(in the rows, 128 means zero)
Each run below is a few steps of one of 8 hidden systems, one row a step.
J, run 1:
[[155 109 194 170 188  99 113 129 103 141 162 118 148 130  78 119 151 155
  121 149]
 [161 123 104 208 164 122 155 119 165 112 144 110 122  89 137 112 131 175
  123 157]
 [125 128 130 178 153 168 138 100 146  66  74 141 120 132 184 166 120 150
  151 143]
 [ 97 136 132 136 147 196 138 129  79 121 127 142 152 178 130 153 140 130
  163 183]
 [ 86 132  52 152 149 136 127 144 100 115 177 121 176 150 113 100 113 106
  124 152]
 [ 89 120 107 156 158  70 111 127 149 100 135 174 184 151 145 115 120 103
  133  73]
 [124 139 182 159 164  99 172 135 126 146 131 178 135 158 115 113 193 104
  145  90]
 [146 145 149 191 161 136 169 139 102 100 141  97  99 107  86 113 155  93
   85 121]
 [155 108 160 193 169 127  87 102 118  81 111  98 144 101 103 151  89 140
  109 139]
 [150 116 146 166 178 139 107 110 142 136 134 146 149 133 143 139 137 188
  177 191]
 [105 141  66 158 159 171 185 139 139 102 135 131 122 137 174 121 146 163
  143 165]]
F, run 2 (11 x 20):
[[116 171 136 134 135 115 162 120 153  74  87 139 104 117 150 127  65  99
   78 129]
 [104 126 193 123 154  86  67 101  77 133 125 136 113 166  96 128 123 122
  108 135]
 [139 102 105 165 149 121 108 143 116 167 191  99 163 131 120 108 201 145
  133 160]
 [157 106  93 163  98 155 144 132 189  95 123 123 172  92 180 160 119 139
  126 121]
 [126 155 177 122 129 163 143 107 137 110  88 191 101 148 123 172  73 136
  166 123]
 [ 88 162 113 138 173 135 136 130  70 128 164 130  70 165  88  95 132 121
  125 143]
 [ 94  85  64 158 120  85  97 123 106 116 136  77 170 122 123 107 148 120
  102  93]
 [148 101 148 122 128 105 138 126 168 153  84 154 210 117 145 141 143 146
  181 105]
 [149 178 163 119 174 144 205 154 162 119 121 157 106 119 145 117 122 146
  130 166]
 [105 146 145 157 130 115 112 105 104  82 135 104  81 133 113 127  86 113
   48 149]
 [120  92 143 155 119 104  38  95  97 156 148 128 161 160 108 139 158 106
  141 128]]
Y, run 3:
[[114 109  92  92  96 164  85 113  89 153 103  98  96 145 159 139 184 128
  165 131]
 [101 121  85  54 131 126 174 171 105 154 107  94 170 124 119  97 140 140
  144 113]
 [144 146 124  91 107  74 144 134 178 148  98 148 159  94 122 105  79  96
  123  93]
 [146 149 185 101  99  91 100 109 153 155 119 167  69 138 149 128 159  95
  122  98]
 [128 125 160  99  90 142 150 151  91 156 158  90  82 135 113 131 195 133
   79 130]
 [173 104 115 105  99 167 125 164 135 126 146  59 165  69 117 145 123 131
   97 132]
 [179 133 128  73 143 148  82 141 166 126 126 137 115  84 144 146  86 158
  176 113]
 [116 154 101  89 116 128 143 111 124 156 125 154  34 138 120 109 103 175
  158 120]
 [ 94 121  65 131  52 125 141  98 105 156  98  89 103 133 123 113 141 104
  108 121]
 [129 104 117  74 103 122  97 141 119 148  89 100 189 124 156 128 176  84
  150 107]
 [140 146 164  42 157  93 160 179 145 157 128 148 144 117 119 101 139 132
  139  98]]
J, run 4 (11 x 20):
[[ 84 129  44 137  91 137  92 120 127 120 186 142 130 156 142 127  93 120
  110 130]
 [ 91 103 104 108 121  91  84 125 124 130 131 157 148 159 156 126 165 111
  163  52]
 [143 131 151 102 149 117 182 172 115 162 131 133 141 124  88 106 186 101
  154  65]
 [163 155 145 147 144 117 163 141 128 112 123 109 103  82  64 106  85  90
   94 104]
 [147 128 187 146 143  91  74  79 127 120  97 124  92 117 107 135  82 148
  108 151]
 [138 110 144 135 136 122 120 107 132 164 114  98 113 126 159 122 175 197
  133 202]
 [131 117  73 129 103 177 170 141 152 108 108  92 153 105 186 141 141 151
  120 162]
 [110 139 123 102  96 183 123 136 139  95 123 168 171 152 158 178  84  96
  147 129]
 [ 93 145 121  95 124 137  96 146  98 158 204 178 123 183 104 128 124 103
  144 129]
 [ 97 112  73 138 129  74 122 139 114 140 174 115 106 131 101  86 157 126
  111  56]
 [153 108 153 139 137  83 140 118 142 129  71 123 140  98 111 119 152 111
  148  43]]
K, run 5, 11 rows:
[[ 90 152 110 132  95  84 151  95 169 154 103 190 144 157 147 117  85 124
  141 134]
 [ 71 136 148 137 101  94 155 111  96 146 122 143 116 187 135 115 189  97
   93 126]
 [108 100 133 131 136 131 129 160  88  88 137  69 166 123 126 134 176  99
   73  95]
 [176 107 139 147 151 135 103 157 154  95 154 130 178  87 108 151 114 112
  143  62]
 [183 154 147 156 143 139 132 133 172 143 181 182  71 112 105 132 107 138
  151 113]
 [132 149 111 157 122 159 143  97 110 130 121 104  35 124 115 122 115 163
  118 177]
 [114 111 103 120 138 153  97 100  85 130  63  80 142 130 142 134 134 153
  165 182]
 [115 129 126  65 160 113 107 150 138 148 120 146 206 144 160 121 129 141
  168 157]
 [ 91 152 123 102 109  77 180 149 168 139 153 176 165 147 134 107  90 129
   91 122]
 [ 92 128 130 185  78  91 159  96 124 124 115 141 116 154 118 123 144  83
   83  90]
 [134 105 155 157 143 143 100 133  84 101 137  96 117 136 129 141 210  87
  114  89]]
S, run 6 (11 x 20):
[[ 77 160 101 149 152 132 144 113 128 129 138 194  99 185 155 119 123 149
  161 154]
 [ 63 112  81 168 101 146 161 119  90 109 135 137 152 174 105 138 134 109
  123  88]
 [142 105 121 155 141 120  96 142 127 114 139 128 203 121 107 134 145  63
  147  65]
 [160 142 162 100 198  97 149 181 155 118 146 146 144 101 119 109 134 133
  143  77]
 [151 134 164 152 132 100 201 133 144 138 126 111  90  97  86 106 120 170
   85 127]
 [150 127 144 191 133 109 100  76 119 126  92  81  95 106 123 116 139 120
   99 172]
 [115 118 133 124 182 148  85 115 102  95  96 102 142 137 176 143 143 167
  147 185]
 [104 114 110 126 123 167 160 134 134 132 137 152 193 153 135 151  94 188
  154 177]
 [116 153  90 181 103 122 142 104 167 141 146 197 155 155 125 130  88  91
  154 129]
 [ 85 141 119 149 158 105 127 124 108 100 133 168 105 167 132 117 158  87
  140  53]
 [122  93 141 134 149 127 155 170  86 116 147  91 164 121  76 125 169 125
  111  61]]
R, run 7 (11 x 20):
[[175 134 195  95  95 108 145 127 153 164 112 133  95  92  87 137 102 143
  115 101]
 [175 152 151 117 103 107  79  99 141 182 129 120  79 107 130 109 148  91
  120 169]
 [128 110 110  97  99 133  83 111 119 141 121  68  98 114 172 129 154 166
   92 186]
 [130  98 103  93  52 179 126 131 131 154 126 113 160 123 137 170 105 172
  137 157]
 [138 160  95  68  96 195 129 159 133 144 150 156 122 129 139 147 112  88
  163 129]
 [102 143 122  50 126 144 124 161  76 125 152 111  76 141 107 119 135 104
  111  87]
 [129  97 123  94 100  87 128 149 101 176 146  89 146 110  67 105 151 129
  116  73]
 [188 129 126  93 130  90 125 154 181 161 127 105 157  65 141  99 152 121
  133 108]
 [180 140 187  72 126 125 127 131 161 130  98 115  75  88 157 139 120 169
  110 138]
 [152 138 164 120  64 145 109  89 120 183 125 125  74 127  98 144 112 140
  116 176]
 [131 135  72 115  78 150  72 105 121 166 140  93 119 126 155 121 143  93
  123 188]]
Y, run 8 (11 x 20):
[[145 120 109 101 109  83 104 139 133 203 177 102 123 117 116  82 180 133
  115 140]
 [150 121 122  97 104 115 163 153 179 112 114  95 127  85 192 124 163 153
   85 114]
 [158 134 182  74  83 177 148 136 139 131  87 142 117 113 128 181 100 134
  143 119]
 [147 169 114  81 111 163  99 136 102 163 167 131  74 129  92 118  98  87
  142 148]
 [106 113  67  96 109  95  77 128 117 126 163  83  89 113 138 104 126 146
   89  93]
 [138  79 110 108  80 116 140 128 157 163 105 119 151 111 145 141 163 183
  163  77]
 [158 166 126  91 120 158 189 148 146 159  82 143 113 108 137 112 156  94
  175 126]
 [120 165 150  71 124 112 124 127 100 117  88 103  81 117 109 110  94  78
   87 119]
 [138  98 152  93  77  84  62 113 113 181 150 106 130 123  93 125 126 138
  101 123]
 [164 118 105 102 107 126 128 158 172 174 173 116 125 101 173 111 189 154
  131 143]
 [138 142 133  77 107 169 183 156 156  90  97 115  98  97 175 150 117 152
  111 108]]
A, run 9:
[[139  84 129 173 101 124  97 114 100 152 134  70 193 120 105 136 170 116
  108 159]
 [139 132 120 132 149 157 126 146 166  93 125 147 214 123 173 154 103 115
  147 167]
 [106 150 168 132 136 143 192 139 143 105 146 195 108 158 117 155  85 168
  126 113]
 [126 138  98 185 103 127 140 113 111 161 176 140  75 142  76 107 153 101
  126 100]
 [113 108  55 139 154 126  59 125 104 100 134  97 144 121 147 115 151  96
  149  89]
 [138  96 165  99 183 126 128 152 112 102  84 108 179 105 106 144 107 177
  163  97]
 [171 158 154 153 148 106 189 123 160 167 102 145 132 100  88  97  98 133
  138 164]
 [ 86 164  94 164 130  84 110  82 137 121 124 144  91 154 158  93 111 103
   95 167]
 [ 83  85 150 145 119 124  82 110  71 112 144 105 148 173 127 155 162 154
  101 132]
 [166 101 129 157 121 173 143 162 132 136 160 107 216 107 108 154 146 126
  143 145]
 [134 161 103 140 142 146 167 139 183  87 128 187 144 116 156 140  68 112
  147 113]]
P, run 10 (11 x 20):
[[116 144 196 145 172 129 167 154 138  94 148 159 157 155 151 147 140 145
   95 160]
 [108 123 161 197 125 155 151 118 105  77 158 134 123 154  98 165 110 133
   77 127]
 [123 110 108 212 163 152  80 111  91 102 171 121 140 150 109 140 154 111
  140 138]
 [116 121 100 145 216 156 125 158  96  88 144 111 136 130 135 122 162 167
  165 126]
 [103 121 113 165 172 147 198 128 107  99  81 124 146 129  94 127 105 178
  161 123]
 [100 155 125 186 167 111 149  83 110 124  76 145 138 152 110 105 101 104
  147 180]
 [ 86 143 153 128 187  87 105 120  95  94 111 111 138 150 147 106 124 119
   86 178]
 [105  94 162 149 143 105 144 143 105  98 132  93 203 137 118 140 133 156
   71 147]
 [140 115 170 205 146 146 143 126 144 108 147 157 198 147 135 163 147 123
  129 147]
 [122 144 164 175 179 168 126 134 109  81 168 167  93 161 135 159 139 138
  128 137]
 [ 93 115 100 175 158 162 136 125  64  94 158  96 102 144  80 133 122 154
  115 124]]
S, run 11 (11 x 20):
[[109 168 151 105 153 111 163 122 128 153 128 160 107 147  94 104  68 168
  126 187]
 [ 74 123  84 174  83  84 115  79 117 132 138 119 114 158 132 112 113 139
   82 148]
 [109  96 115 151 119 131  79 119 121  99 127 123 166 154 193 154 195 103
  127 109]
 [144 131 155 103 160 190 159 189 129 110 158 152 181 133 134 160 147 119
  157 121]
 [158 159 135 144 130 140 166 144 149 133 162 162 120 107  61 127  51 118
  130 114]
 [131 131 113 166 140  68  91  89 128 131 126 128  54 114 105  98 117 134
  126  77]
 [120  91 118 123 147 116 123 129 101 130  98  67 117 121 152 111 211 169
  132 109]
 [155 118 136 115 125 169 168 149 137 136  83  88 204  99 142 141 139 130
  137 183]
 [137 170 166 121 139 120 130 109 157 135 101 178 150 137 124 133  49 108
  141 185]
 [ 64 146 125 140 135  86 111 104 109 135 166 171  84 186 123 111 111 154
  110 134]
 [ 89  91  75 170 102 132 122 133 106 112 171  99 149 148 146 133 185 126
   92  99]]
R, run 12:
[[151 152 151 147 199 109 102 130 128  81 138 143  95 103  93 119  80 111
  126  87]
 [119 116 135 163 165  59  98  85 116 154 119 136  88 136  95  96 136 173
  147 111]
 [128 123  95 189 134 100 167  94 155 154  86 112 140 119 150  94 165 156
  141 166]
 [125 135 140 146 128 160 157 110 146  84  55 122 162 120 179 159 107 124
  124 178]
 [ 94 146 176 121 131 159 111 118 100 112 128 180 157 184 119 168  86 112
  133 173]
 [ 74 147  94 151 130 115 118 137 108 127 204 167 135 182 121 113 127  99
  104 133]
 [ 97  99  82 163 129 110 133 144 130  82 158 120 145 136 155 127 168 120
  103  49]
 [164  98 158 162 172 145 150 152 134 105 118 132 166 106 108 150 160 145
  169  67]
 [176 160 160 160 207 128 149 135 140 120 134 143 111  95  82 108  93 125
  149 146]
 [112 147 120 164 155  71  99  74 131 121  96 130  74 124 113  96  77 139
  115 142]
 [ 93 106 112 166 109  88 116  70 128 156  73 132 146 158 160 122 158 157
  151 153]]
K, run 13, 11 rows:
[[148 145 105 138 153 190 117 166 130 120 215 141 135 133 133 140 134 134
  140 176]
 [ 97 133  59 147 144 144 138 115 142  86 133 144 101 129 140 134  56 182
  138 120]
 [ 98 116 106 159 143 120 154  94 104 167  87 155 132 165 102 113 152 157
  204 120]
 [107 154 105 112 181 114 169 161 110 141 127 110 142 137 150  76 189 101
  133 156]
 [112 135 135 135 175  83 152 139 138  73  88 111 176 104 132 108  82 119
   85 109]
 [152 117 192 195 135  91 125 104 152 147 128 166 178 133  93 135 131 110
  133 120]
 [149 145 153 174 140 143 130 136 147 115 192 137 100 131 162 136 176 119
   84 169]
 [117 106 126 164 132 184 132 121 113  56 123 105 116 125 142 178  95 177
  102 137]
 [132 107 107 158 140 182 111 117 108 143 134 155 171 146  99 160 120 147
  213 137]
 [107 164  67 113 174 134 136 155 137 139 181 164 111 151 150  92 132 141
  164 149]
 [ 73 135  93 138 153  83 186 115 120 107  86 124 114 134 120  91  95 173
  116 109]]
A, run 14:
[[142 100 161  82  51 150 125 147 141 173 154 123 162 134 144 166 162 143
  117 132]
 [152 153 120  89  91 174 163 165 169 135 144 155 129 121 185 144 164  91
  140 120]
 [123 158 142  67 112 157 146 156 120 100 130 140  49 128 147 142 127 109
  109  72]
 [166 125 139  83 106 132  89 134 106 165 147 101  59 100  90 123 146 117
  131  89]
 [168 122  96  70 131 113  83 134 148 158 116  82 112  77 163 103 151 143
  149 135]
 [128 125 159  59 115 117 145 124 147 132  49 105 113 109 176 131 128 176
  123 149]
 [140 155 179  93  78 143 157 112 120 174  93 121 102 135 127 133 143 116
  103 192]
 [112 153 109  82  78 148  99 139 126 149 169 121 114 144 166 130 134  87
   81 182]
 [110 103 140  59  72 146  99 159 136 121 169 128 136 143 165 170 142 148
   95  93]
 [176 123 153  86  86 165 159 164 157 160 141 141 122 109 138 152 177 124
  155  79]
 [159 173 109  85 130 156 152 152 152 122 113 133  60  96 159 114 142  88
  140 100]]
F, run 15 (11 x 20):
[[117 116 147 106  79  91 107 137 159 181 197 166 157 159 139 131 149 148
  106 133]
 [140 123 152 136  89 164 171 152 155 116 162 140 106 132 171 158 197 126
  104  93]
 [155 132 161 142 118 196 136 136 103  82 106 116 107 111 101 175 121  80
  128  87]
 [152 143 112 122 172 146  76 131  95 136 145 125 110 113  57 112  84  93
  178 111]
 [130 121  57 114 150  79  96 125 144 154 152 111  97 102 127  81 119 176
  156 107]
 [114 109 110 119  87  94 155  94 153 156  51 106 116 112 166 116 151 176
  136 127]
 [121 154 167  96 117 147 168 122 116 138  53 121 149 141 151 129 148  96
  125 192]
 [114 151 151  81 138 143 116 163 103 114 169 111 164 143 123 131  97  99
   76 187]
 [128 105 141 124  85 104  89 140 143 146 218 144 150 140 104 144 107 143
   83 110]
 [154 116 140 151  86 137 135 130 163 149 165 166 101 135 142 151 186 122
  149  66]
 [161 139 129 135 148 195 154 144 115  85  95 111  75 103 138 151 159 107
  158  85]]
P, run 16, 11 rows:
[[104  99  98 135 128 173  92 137 120 102 163 150 158 164 179 170 165 146
  161 114]
 [ 92 135  97 113 152 177 181 167 103 110 151 167 140 158 112 138 131 133
  175  87]
 [109 164  77 165 160 125 174 127 116 110 120 143 118 125  81  93  83  88
  145  97]
 [121 143 109 155 186  56 102 103 114 119  91 111 109 112 112  70 127 100
  125 107]
 [138 109 174 115 166  72 139 131 116 145  84  79 148 109 122  96 176 157
  106 141]
 [165 122 197 146 118 141 163 124 146 136  89 104 168 106 136 152 139 149
  101 186]
 [143 135 187 149 109 168  95 100 137 107 137 159 125 146 147 182  91 136
  114 187]
 [ 91 116 113 133 113 161  77 125  99 116 206 143 112 171 135 158 115 165
  110 154]
 [ 86 105  45 152 123 160 135 151 114 102 178 119 158 147 144 134 149 143
  137 100]
 [107 132  89 145 162 146 161 146 125 100 101 159 158 138 130 125 142  95
  189  65]
 [118 165 140 125 194 102 172 133 105 135 100 151 106 132  75  83 113 102
  155 104]]

Which system made each run below?
run 17 (2 x 20):
[[102 101 135  81  60 135 121 114  95 167  92 131 151 152  88 154 105 127
  148  93]
 [140 150 118  78 130 123 134 172 134 185 160 136 164 130 136  97 180  75
  148 138]]

R
run 18 (2 x 20):
[[180 151 180  82  98 158 137 128 143 166 121 126  62  98 117 142 122 154
  129 153]
 [140 129  99  92  80 161 103 113 117 136 126  80  64 102 129 137  93 163
  104 160]]

J
run 19, 2 rows:
[[125 171  75 109  92 159 151 144 131 166 179 130  95 129 119 103 119  96
  114 171]
 [ 92 114 101  76  74 112  87 129 128 101 129 120 108 135 168 146 116 112
   90  71]]

F
run 20 (2 x 20):
[[139 118 144 121 167 121 130 121 105 162  90 118 182 120  71 118  87 167
  175 171]
 [100 145  90 142 146  62 141 108 162 152 122 151 160 138 143  78  91 148
  127 169]]

S
run 21:
[[121 166 119 150 128 115 110 116 150 154 162 172 114 161 171 109 172  69
  129 164]
 [ 95 108 122 146 128 148 127 135 100  68 136  84 106 141 172 146 164 149
   65 126]]

R
run 22 (2 x 20):
[[ 91 140  61  98  85 119 112 110  99 172 126 101  89 147 141  91 153 107
  122 148]
 [ 95 109 119  63 130  92 108 136 104 119  73  92 136 127 157 115 157 129
  123  75]]

K
run 23 (2 x 20):
[[141 139 160 202 150 147 139 113 139 106 164 154  68 142 140 145 167 148
  115 137]
 [124 113 106 206 148 178  97  95  92  75 116 105 117 133 128 156 141 107
  139 129]]

F
run 24, 2 rows:
[[116 113  90 125 152 184  87 138 121  74 160 121 110 136 175 161 122 180
  139 136]
 [107 117  95 140 120 182 165 133  97 131 147 149 113 148  75 154  98 169
  177  97]]

R
run 25, 2 rows:
[[141 140 112  95  95 104 131 130 154 108 111  76  95  79 156 112 106 120
   58 119]
 [152 118 187  93  85 122  58  86 137 152  88 140 100 133 154 165 130 130
  137 138]]

A
run 26, 2 rows:
[[ 79 148 111 155 142 165 151 134 108  71 125 166 146 175 156 148 145  71
  129 114]
 [122 125 155 134 153 156 127 161  78  98 177 134 126 141  57 151 104 114
  117  74]]

A
run 27:
[[131 112 164 105 154 159  76 136  94 124 138 109 188 145 135 160 127 147
  132 198]
 [106 118 120 134 138 156 152 153 150  98 178 157 179 144 146 158  86 190
  119 159]]

P
run 28 (2 x 20):
[[ 97 129 101  61 148 123 167 187 129 108 138 119 156 128 171 111 164 126
  115  88]
 [140 114 182 110 110 105 181 148 134 121 107 111 157 101  79 140  93 146
   84  90]]

F
run 29, 2 rows:
[[110 114 112 185  96 153 184 116 136 122 125 155 167 141  86 157  79 151
  138 116]
 [136 135 108 191 158  94  88  94 133 136 130 165 139 135 108 107 133  72
  172  97]]

S
run 30, 2 rows:
[[121 126 148  85  95  87  75 106 136 146 136 118 108 130 135 132  72 170
   80 170]
 [116 116 112 115  82 128  87 111 149 157 170 135  99 154 191 140 173 157
  112 160]]

S
run 31:
[[ 90 166 133 125  88 105 164 101 143 141 128 185  76 160 119 126  76 122
  105 126]
 [ 99 127 122 155  88 111 103  94 108 138 112 126 117 163 151 127 199  58
  113 110]]

R
run 32 (2 x 20):
[[115 114 181  86 123  99 132 158 106 162 186 133 112 152 106 121 178 160
   95  96]
 [175 118 116 166  92 114 145 143 169 148 175  99 128  81 109 118 152 115
   87 107]]

R
run 33:
[[120 174 117 124 144 162 222 140 123 122  89 145  81 126 121 110 131 114
  146 124]
 [103 118 141 145 105 112 125  91  76 133  73 100 135 132  59 126  87 101
  114 119]]

S
run 34, 2 rows:
[[152 119 221 150 136 123 138 136 157 111 140 155 135 133 158 163 175 133
  103 116]
 [171 133 169 192 155 189 128 135 111  97 163 121 102 117 103 160 143 112
  119 145]]

F
